One turn moves each row of this set onto another row. After a few examples, where does it send each row asked below?
kap: [ 14 -23  -9  34  15   4  -3  -6   0  16 -28  -2  15 -11 -12 -16  -2 -11
  16 -22  -6  12  -1  15   1 -13   3   1  -6   7  -2]
Sosas: [-17   1   4  31  -8  34   1  -7   8  -3 -17   7   1   8  -7 -15  13 -16
 -19  -6 -18  -9   5  -8  -9   1 -24   2 -37  18   2]
lasev: [  4   8   4  15  -4  -3  12  -7  23  14 -17  -4   3   8  20  19  13 -10
  -3 -18  21  -7 -10 -27  21  -5  -3  16  18 -10  -9]
lozor: [ 22  11   9  33 -16  19  -3  10  -1 -15 -18 -16  -1   8   1  -4  10 -16
 -24  14  16  13  -4 -13 -17 -15  17  -4 -29  17 -17]
gumi: [ 19   6 -18  16  16   9   5  24   0  -7 -13  -6  -1   4 -10   1  23  -5
 -15  36   5 -11  -7 -16 -38 -34  -3   0   0   6  -3]
Bave: [ -8  13   2  -9  27   6 -15  28  -4 -20   3 -10  -3  16  -4  -4  -7   0
  17  30   4 -10  -8 -29 -15   8   9  15  -3 -10   3]
pufu: [ -5  -1  12  12   7   1 -38  -1   3   6   4 -10  11   1  -4  -2   9  -8
  -5  15 -10  -4   5  -4  -4 -14  -4   7 -47   3  26]
fevuv: [ -3   9  -6 -14 -14 -15 -36 -13   5   1 -16   3   4  10  -5  22  -1 -15
   0  -4   5  19  -6 -14  12   0  -9  -4  17  -7  -1]
sefab: [  3  19 -24   9  27   2 -24  -7   4   0   5  -3  23  12 -12   1   9 -11
  14  -7   8  23  12  22  -2 -30   4  -1   4  -7  -1]
sav: [  1 -11  -9  11   2  34  20  10   6  -9 -23  13  12   3  21 -17  17 -27
  26   1   0  16   3 -34  -8 -16  -9  14 -10   5 -10]
Kule: [  3 -17 -30   5  10   8  27   6  13   5  10  14   7  20   2  10   0   4
  26  19  11  16 -10  -6  -2   1   9  -4  17   6  -4]
mos: [-21   5  16   9   5   6  20  18  -9 -17  17   5   7  21  -5   3  -4  12
 -28   8   4   2 -21 -23  -1  11  -2   9 -13   4  17]
Mufez: [ 13 -16  12  24  17   6  11   6  -7  -9 -19 -23 -20  -2   4  26   7  -7
  -8  -1  16  -6   8 -22  16  -1 -20 -16  -1  -1 -12]
Bos: [ -7  -4  -4  29  11  10  23 -18  -1 -12  10 -12  -8  -3 -21  18 -14 -19
  10  -4  -7  -3  -2 -25  -2  -5 -32  24   3  13  -3]
kisu: [ 11 -24  -2  -5   6  11  36 -12  12   7  14  -4  -7  -9   6 -10  -2  -9
 -15 -19   7   8  -7 -16   5  11   2 -12  13  15   0]
Mafa: [-10  21   0  14   2  38   9   2   1  -8   4  24   5  15  -3 -18   2   6
  15 -24   4  -6   8   0  11  -5  25   7 -12   4 -14]
megig: [-13  -9   3  -6  11  23 -11 -13  29 -28  26   7  14  10  -5   7   5  -8
  -5  -2  10 -16   6  21  -6   3   7   0   8   5  12]
tega: [  5  26  -4  26 -19  -3   8 -17   3   3  -8   4  15  19  -6 -20   9 -25
 -15  -3   4  18  -4 -33 -14 -17   1  20  -3  30   1]
Lorif: [  1  23 -18  22   8  16 -21  13   8  15  12   8  -2 -10  -3   0   5  -7
 -16  27  12  13 -18  -9 -15   0 -10  -8  -3 -28  -7]
betud: [ 18   9  -7  -3  -9  -8 -16  26  21   4   4  -4  -6  20   2   3   0 -21
  18 -15 -13  -4 -22  -3 -21 -18  -2 -13  -1 -10  -2]
tipam: [-11 -10   6  28   2 -11   8  -5 -18  -8  12  -3 -12   8 -27 -28  14 -33
 -10  -1   1   9  18 -20   5 -12   2 -15  -5  15   1]
fel: [ -7 -27   6   2  26  13 -27  17  -2   4 -17 -25  18  -8   4  -9  -3 -25
  -7  -1  10 -12   6 -15 -28 -15   7   2  15   3   4]
Gib: [-10   6  19   7  -6  16 -12 -20   0  -1  20 -25  -1   1  14  -1   4  23
 -15 -12  23   4  12 -15  -4 -13  -5 -17  -7  13   4]
Vub: [-10 -16   0 -12  14  35  -3   9  21   3  -2   0   7  -1 -17 -25   8 -16
   5  27 -17   0  12   5  -3  -3  14  23  -8   1 -18]
Rurur: [ -9  -2 -13   2 -10 -19 -17  -8   6  -5 -17   4   2   8 -12  14  21 -14
  -6  -5  -6  13  13  -7 -24 -30  16  23  11  23 -15]
kuzus: [-14  27  -5  -7 -17  14   8   7  -7 -26   1   8  27   9  -3  -2   9   6
   0  15   0  15   0  14   3  -8 -20   8  17   5 -12]
vuno: [  2  -6   0  -2   5  16   0  -6  -8 -27 -18  -9  -1  -4 -22  16   9  -9
 -11  39  23 -14 -14 -23  10 -19  -4  -2   8 -12   6]
rufal: [ -8  -2  27   8  40  31   9 -12  13 -12   5 -17   5  -9  10  -8   1 -10
  -1 -14   1  10 -11 -10 -12  -2  25   5 -20 -15  -1]

sav -> fel
rufal -> megig
Now these:
Lorif -> Bos
lasev -> Rurur
tega -> gumi
Bave -> kisu
Kule -> kap

One turn moves each row of this set onto another row. After a few examples, where does it send each row asked below?
zos: [ 20  -7 -25   1 -21   2  13 -17 -12  12 -17  14   0   3  -4  24 -13   1
  16  11   9 -14 -29   8]
mefel: [-19  18   7  23  -5 -34  -8   1   3  12  15  14  -1  18 -15   2   4  17
   0 -10  13  -6 -25   7]
vep: [ 14  15   7  -4   9   6  20  -3   9 -19   9  -1   1  16 -17  -3  -5  33
   2   6 -14 -19  -5  -9]
rifa: [-12 -16 -31 -10 -10 -11   5   5 -14  17   7 -15  -1 -13 -24  16  -6  -8
  14 -17  29   6 -16   0]
bubot: [ 22  -5   1   8  -8  -9   7  30  -4   3 -17  -8  -2  -3 -17 -18   8  -5
  10   6  11  -6  24  -3]
Maza: [ -5  -7   0  -1 -15  36   3 -14 -24   3  23   9  10   0   7   6 -13   6
  17  -7  -2   8 -29  -7]
fivep: [  6  28 -17  23  -7  -6  17 -22   7  -3  13  -3  10  -1  -2   2 -27 -20
  -4   4  12  -2   7  15]
piv: [  9  -2  26   2   5   5  26  -3 -12   2   6   0   6 -12 -35   2   1  -3
  17   5   5 -16 -28   2]
Mol: [  0   1  10  -4  12 -17  -5 -11  20 -20  11 -10   1  -9   2  -4  -8  25
   7 -18  10  -8  23 -18]
giviv: [ 13 -14 -41 -15 -14  12  -2  22  -9   0   3  -6   0  18  -2   7  -6  13
   7  -9   8  -6   1 -22]
lada: [  5   0  20 -11   5   2 -10  32  10   1  23   0   6   8 -19  10   4  -3
   8 -19   2 -21   5 -19]
ramik: [-23  17 -26  15 -18  -6   9  -8  -7  19   7  -4  -8   3 -16  16 -10   2
   3   8   2  18 -20  28]
zula: [  1 -17   6  27  -4  16  -7  -6   6   2  24 -24  19 -10  19   4  -2  15
  19  -7   3   9 -16  12]
boka: [ 10   2   7  -2 -16  -8  12  23  11   4  19 -28   8   5 -26   8   3  -1
  30 -17  23  -1   4  15]
vap: [-14  35 -28 -24 -15   0   1   7  -1  -1  11   2 -11   0  -1  10 -18 -19
  13  -8  -2   4  -6   8]
Zukuz: [  1 -19  17  -8  -7  23   4  10   6   9  -3  -7 -16  19   2  17 -10 -11
  24 -12 -20   8 -11 -10]
vudu: [-12  -6  -5  20  10  15 -17  -6 -25  15   6  22  -1 -23 -16   6  -1   5
 -11  13   7 -11  -7 -13]
Raf: [  4  29  -6 -10 -16  -4   3   8  11   1  23   2 -10  31  -6   8  20   1
  19  -8  16  -6 -21  -4]
veb: [ 17  -9  -5   9  -9   6  13  11   0   9  -6  -1 -15  11 -10   3   5  10
   9  23 -33 -13 -19  10]
leke: [ -5 -11   0  21  -9 -23   1 -10  12   1   5   0 -18   0  20   3  -2  -8
   8 -14  32   1  10  26]
Ves: [ -8   1  26  27 -10  -2   9  -2   4   0  10  -1 -10  10  -1  11 -29 -35
  14  -3   0   3  10   2]
Fum: [ -1  -1 -21  -1 -16  -7 -16  -3  -1  -7  10  -3 -31 -15  17  17  15 -10
  22  18   2   7   6  -7]
lelog: [  1  11 -21 -21  -3  10   8 -24 -13   5  -7  27   0   0  -6  -4 -21  15
  -5  -6  -8 -10 -13 -12]
zosi: [ 12 -20   4  18 -12  -8   9  19   8 -20   4 -27  -4  16  15  14   2   0
  25   8  -2   9  -7  -6]
mabo: [-12   8  -5  13  -7 -12  -2   6 -20  -6 -13  17 -25  -3 -11  -3  -4  -7
  -4  20   1  10  22 -17]
Bev: [ 15  -6  19   5  -9 -13   7 -21  15  15   3   4  17   4 -18  -2  -6  33
  10 -23  16  -9  10  11]
Bal: [  7   4 -12   5 -16   0 -33   0  -2  12  -3  18   9 -16  22   4  16  28
   8   4   3   3   3   7]
lupep: [ 17  14 -33   3   6 -30  -2   3   7  -8  -4   6  -8  11  -6   6 -11  18
   7 -23  24  -7  -8   7]
tur: [-17  13  -9  22  -7  -9  -2   0  -5 -17  11  -1  29  -4  21 -12 -19  20
  -8  -1  19  -4   0   3]
Niked: [  8 -16  -6 -11  -1  -6   5  -8   1  12 -12   6  15 -21 -22  20 -38   9
   4 -14  -3 -21   6   8]
luba: [-15  30   5  10 -10  -1 -25 -10   6   6   8   7  12  -8  -3  16 -17  16
   6   9 -27  13   8  -7]
kolik: [-25   8  11 -19 -11   1  12 -18  17  14  22 -11   6  -5 -27  28 -10   7
   6   1  -9 -11  -6   2]
nuf: [ -1 -14   0   3   2   6 -11   9 -17  -7  13   2  16  -9  -7  20  -6  -8
  11 -14  41  -7  -4 -31]
Zaf: [-10  -8  25  43   8  -1  -4   3   1   7   0   5  23   7  -4   8 -21  14
 -10  -4   2  -2  -6   3]
zik: [ 12 -21  11  21 -17  -6  10  -6 -22   7  17  15  -2  -9   4  -3  16 -14
   8   2   5  19 -16  11]
Kime: [  3  -2 -19 -12   1   0  -3 -18  23  -8   2 -16  -7 -17   4  38 -21   1
   9   1  -3  -3  19   2]
Rogus: [ 22   5 -11  17 -16  -6  -8   9 -21   2   7  22  23 -15  -8  -1   5   2
   3  13  27 -25  -1  -1]
ravil: [ -3   3   1  14  -5  29 -20  20  -5  -3 -13 -10   4  -1   9  -3 -19   8
  17  10  -2  -8  21 -21]
sozof: [-21  -1  11 -16 -13 -12 -20   1   7  10   2   2 -12  -5  -1   3   4  36
  22 -23  -1  14   7   5]
Tobib: [ -7  -3   3   7  -5  -2   0 -16   5  13   4 -13 -35 -10 -18   6   4   0
  20  -1 -12  31  15   6]

zosi -> zos
nuf -> Raf
Now these:
luba -> ravil
ramik -> Zaf
bubot -> rifa

One turn moves each row of this set onto another row. After a few examples, where does it send each row asked below?
Geli: [ -5  -3  19 -15  -3 -34  12  10  -6  -1  -6   6  25 -10   5   2  -7 -15
  -6  -1]
lapa: [  8 -10 -28  -6 -17  16  -1  -8   9 -14   2 -17   7 -22   9 -16 -22  -8
  11   0]
gidu: [  6   8 -19  10   1   7  -4 -37  12 -14 -24 -10 -18  17  19  10   1 -17
   0  -1]
dup: [-21  -3   7 -14  11  15 -19 -21   5   6   4   1  10  20  16  12  15   7
 -21   6]
sogig: [  4 -17 -23  -5 -15  16   4 -17   5 -22   5 -13   3 -16  -1 -18 -22   2
  18  -1]
vifo: [-12  -6  11   7  13  -3 -14 -25  -9 -10 -10  -7  17 -42  16  -8  20   6
  23  12]
Tarob: [ 22 -20   1   7 -18 -18  -1  -6  18 -24  -7 -35  14   1   8  24   3  -2
  -4 -13]
zunir: [-18 -13  12 -10   7  11 -15 -19 -10   9  -4   0  12  23  21  13  17  12
 -19   2]
Lemu: [  3   3  19 -14  -1 -36  17   7   3   5  -2   5  18  -9   5   8  -1 -10
   0 -12]
bik: [  3 -12 -18   1 -11  17  -5  -5   9 -22  -2 -22   6 -15   3 -18 -17  -5
  28   8]
Zosup: [ 13 -11 -26  -7 -10  16  -2  -8   6 -19  -4 -13   3 -24  11 -12 -24  -1
  20  -2]
kizat: [ -5 -10   1  10  12   0 -13 -13 -11  -7 -18   1   9 -39  27 -12  28   9
  18  10]
babo: [ -4   9 -21  18  -7   3   1 -28   4 -20 -26  -6 -25   8  12  13   7 -12
  -3  -5]
lufe: [ 14 -24  -3   1 -26 -24  -8 -11  15 -19   0 -43   3  -4   9  16   9  -5
 -10  -8]
vaka: [  6   2  17 -16   4 -40   8   8  -4  -2   3  11  14  -5   4   5  -3  -8
  -6  -9]
Pidud: [-10 -11   7   7  18 -11 -16 -19 -14 -15  -8  -1  13 -39  20 -15  21   8
  20   4]
dume: [  9   5 -16  22 -11   5  -4 -36   1 -10 -22  -2 -24   7  11  15   0 -12
   5  -6]
Lafe: [-13 -12   3 -17  10   8 -18 -22   1   6   3   4   5  22   8   3  21  19
 -18   9]
pefat: [  5  -1  18  -8   6 -34  12   5   4  -7  -2  11  23 -11   2  -8  -9  -9
 -10 -15]
lutiv: [-20  -8   2 -17  15   9 -23 -16  -3   1   2   4   5  18  22  11  14  12
 -22   9]
Vur: [-12 -11  10 -14   8   3 -26 -21  -2   9  -1  -2   5  22  14  11   6  12
 -23  16]
zegat: [ -7  -9  11  -2   8  -9 -16 -21  -5 -18 -13   0  10 -43  19 -13  28   4
  13  15]
metev: [  4 -27  -3  16 -21 -19 -10  -9  16 -18  -7 -42  10  -1   7  18   1  -4
 -11 -14]
Tuli: [ -5  -4   6   6  13  -3 -14 -28 -17  -8 -11   2  19 -36  19 -17  26  -3
  16   8]
fug: [  5   2 -14  21  -4   5 -16 -30   6 -18 -22  -2 -25  12  11  19   3 -13
   3  -2]
doliv: [ 11 -26  -7   5 -13 -24 -12  -4  22 -17  -3 -41  10   2   7  12   0  -7
  -9 -18]
melol: [ -3   4  19 -17   4 -37  16   9   0  -3 -12   5  12  -7   3  -1  -5   0
  -8 -12]

kizat -> pefat
gidu -> bik
dup -> vifo
Now these:
lapa -> metev
Zosup -> doliv
Geli -> zunir
sogig -> lufe
lutiv -> Pidud
zegat -> melol

One turn moves each row of this set onto another row. After a few examples, where does it send each row asked below?
gavef: [-13   1   8  -7 -10  -5 -18   4  -3   0   0  -1   2 -18  11   1 -17 -13
  20 -22  10 -32  -7 -23 -10 -19 -11   0 -23 -15  10   2 -20 -18 -26  -2]
pepep: [-13   2   6 -16   4  12   3  -3 -27  -7  -4   3  31  -4   4  11  24  15
  25 -14  -1 -20   4  -5 -36  -1   3 -16   1 -10  20  -4 -15  -2   3 -16]
Siv: [  1  -7 -15  -4  -4 -29 -16  11  -5  -9  16  17 -15 -10  -5   2  13   9
   5   0  34  17  19 -30  21  -4  11   3 -17   8  -4   9   0  -5   6  17]
reze: [  1 -24   3 -30  -7  -2  -2  21 -20 -12 -21  -8  -4  12  10 -24 -21  -8
  32 -15   1  17   7 -26  -4 -23  -3   5  -1  12   6   1 -11 -23   6  13]
nuru: [-22  -9  22 -16   3 -18 -17 -10  -6  -8  -7  -3   4 -18  -1  15   1 -10
   9 -21  -5 -19  -2 -31 -17 -10 -14 -13 -13 -16   7   6 -26 -16 -24  -2]
dola: [ 15  -4  -6 -13  18  -3  -1  -1  -3 -17  23   8  -8   6  -2  -4   5   5
 -15  -4  12  17  15 -27  -7 -12  20  -5 -27  22  10 -11   9 -25  19  22]
tuv: [ 19 -21 -12  -2   9   8   0 -13 -15 -11  28  -1 -20 -17  -3  -2   4  11
  -4 -10  -7  32  -7   9   3   9  18 -29   1  -3 -13  10  -8 -15 -11  -1]
Maba: [-20 -17  23  -9 -10  13 -11  17 -11   3 -40  11 -11  -9   5 -18  -8   3
  11   9   1  13  22  -5  -2 -19  -1 -15  -9  11  20  17   4 -12   4  -9]
nitod: [-17 -22  18  -6 -23   3 -17 -10 -16  -2  21  -9  -2   3   0 -27  -6   6
   8 -19 -11 -10  10 -14 -28  -1 -23 -17   6  11 -10   5  26  -1 -12 -12]
nagal: [-18 -15 -14 -38  25  22  11   1   0 -13 -13  -2  -9   0  16   5   6  13
  -2  -9  -2   9  -2  17  -5  -2 -18  -2  -1 -26  10  23 -13  -2  12  -1]
savis: [ 14 -36  -2 -17  -2  -2  12  -7  18 -18   2   4  -4  14 -21  -5  -4  19
  -7  18 -14 -12   3  -8  -1   9  -4   8  -1  -6  15   3   0 -29  12  15]
Sok: [ 18 -12 -19  -4   0  -4  27  -6   2  -8  21  14  -7  -1   1  16  -8   3
  24  -5  -5  23 -10  23   9   8  10 -20 -14  -5  -7  15   5 -15 -11  10]
zoz: [-20   3 -15  -4 -14   9   2  -8  -4   9  28   8 -24  18 -12  16   2  12
  -3   0   9   5  -3   2   4 -15 -18   5 -29  18 -17   1 -25  25  -4   0]
lafu: [  5 -10 -22 -31  -5 -10   7   3  -2 -11 -22   6  14  18  -9   9   7  16
  -4  22  20  26  10  -7   1  -2   1 -13  -7   7  13   4   6 -39 -16  -2]
Ludo: [-21 -16   8 -19   6   5   6  25 -19  -7  -9   5 -14  -8  19 -14  14  -1
   6  34 -11  -8  -3  19   0 -15  -4   8   9 -14  21  11 -13  -4  -4  12]
Gonug: [ 13   0  -6   0 -10  -4 -17   3 -22  -6  19  24 -16  28 -14   3   1  -1
   5   0  -6  26  -2 -29 -19  -6  -7 -14  21   8  -8 -14  -5  18  -9 -14]
Zan: [ 15 -28   2 -19  -8  13  12 -12   3 -16   0  -6 -19  20   0  -3 -20  22
   1  23  -7 -19   2   1   2   5   3  10 -15 -11  -3  -2   9 -28   1  17]
dis: [-29 -12 -10 -23   2  -5  14  -6  -7   5  16   4  12   6   6 -11  17  -8
  -4 -15  26 -23  -5 -25  13   2   7  -5  14  12  -3  -2   5  21   7 -22]
zogo: [-12   0  10 -22  12  13  -7 -11 -16  -3  -2 -12  19  -4   2   4  11  10
  41 -12   3 -29  -3   7 -17  -8   4 -13   1   6  15 -21 -26  -4  -6 -18]
Vos: [ -1  -2  -1  11 -18  -4 -13  11 -15   6  22  25 -25  35 -10  12   0  -2
  22  -1  -8  14 -12  -7   3  -5   3 -17  18  10 -15 -16 -11   5 -13  -9]
Nam: [ 13  -9 -11 -21   9 -14  10   9   5   6 -21  -9   8  26  -4  11 -11  17
   8  24  12  15  -7  -3  12  -2   7  -9 -19  12  11   9   4 -35  -7 -12]
bopo: [-13 -23 -14 -28   4   8  -9   6 -20  -6 -12   5  -4 -15   3   2  16  -4
  -6   1 -11 -11  -4   6  -2 -20 -23  -9  15 -14  40   8 -22  -8  -5  17]
sidus: [  0   5  -7 -16  -2 -22   3 -12 -17 -12  32  -9 -17  -2   1 -10  -5   4
  -5  -2   7  24  19  -1   5 -18  21 -18 -23  24  -5  -4 -21 -24  17  12]
lum: [-35  19 -26 -15  -5 -19  -1   4 -23   4   5 -16 -14  12  13  -8  35   6
   2 -10  19 -18  -8   2   4  -1  -9 -13   0   7   4   6  -4   2 -22  -8]
Pefi: [ 12  -1   0   5  -2   3  -3 -21  -9  -3  25   8  -1  -6  15   4  -1  22
  20  10 -12  30 -14  21  -5   8   1   5  -6  -2  -7  -4  21   2  16  -1]
Lopil: [-30   2   0   1  -2   8 -10   1   6   4  30  18 -19  17 -12  19  13  12
 -20   3   4  13   8  -9 -15  -4 -16   4 -16  27 -13  -5 -20   9   0  -6]
voro: [-24 -10  14  -6 -18  -4 -11 -22 -18  21   4   7  10  14  -3   6  20  -5
 -11 -14 -19   5  -4 -16 -18  -4 -10  -2  -6   5 -27   9  24  10 -14  -5]
did: [-20   7 -20 -19  -8  -9  -9  -6  -1   8  16   8 -13  15   3 -12   9 -15
  13  -2  26 -26   7  -1   0   2  11   8  18  21  -6 -13   2  20 -19 -13]
zafun: [-13   6   6   2  -4 -10   8 -16  -2  14   1   0  24   4   9 -24  -2 -15
   1 -19 -18  -5 -10 -17   2  -3 -18   3   4   6 -31   2  12   6 -11 -10]
fola: [ -3 -11  18 -16   6   6   0  12 -32   5 -31 -15  -8   0  15  -1 -31   3
  25   0  -3  -7  23  -2 -17 -12  -7 -11 -13  21  13  15 -11  -3  -2  -5]

Siv -> reze
bopo -> did
Now these:
sidus -> Maba
Zan -> pepep
Lopil -> Nam

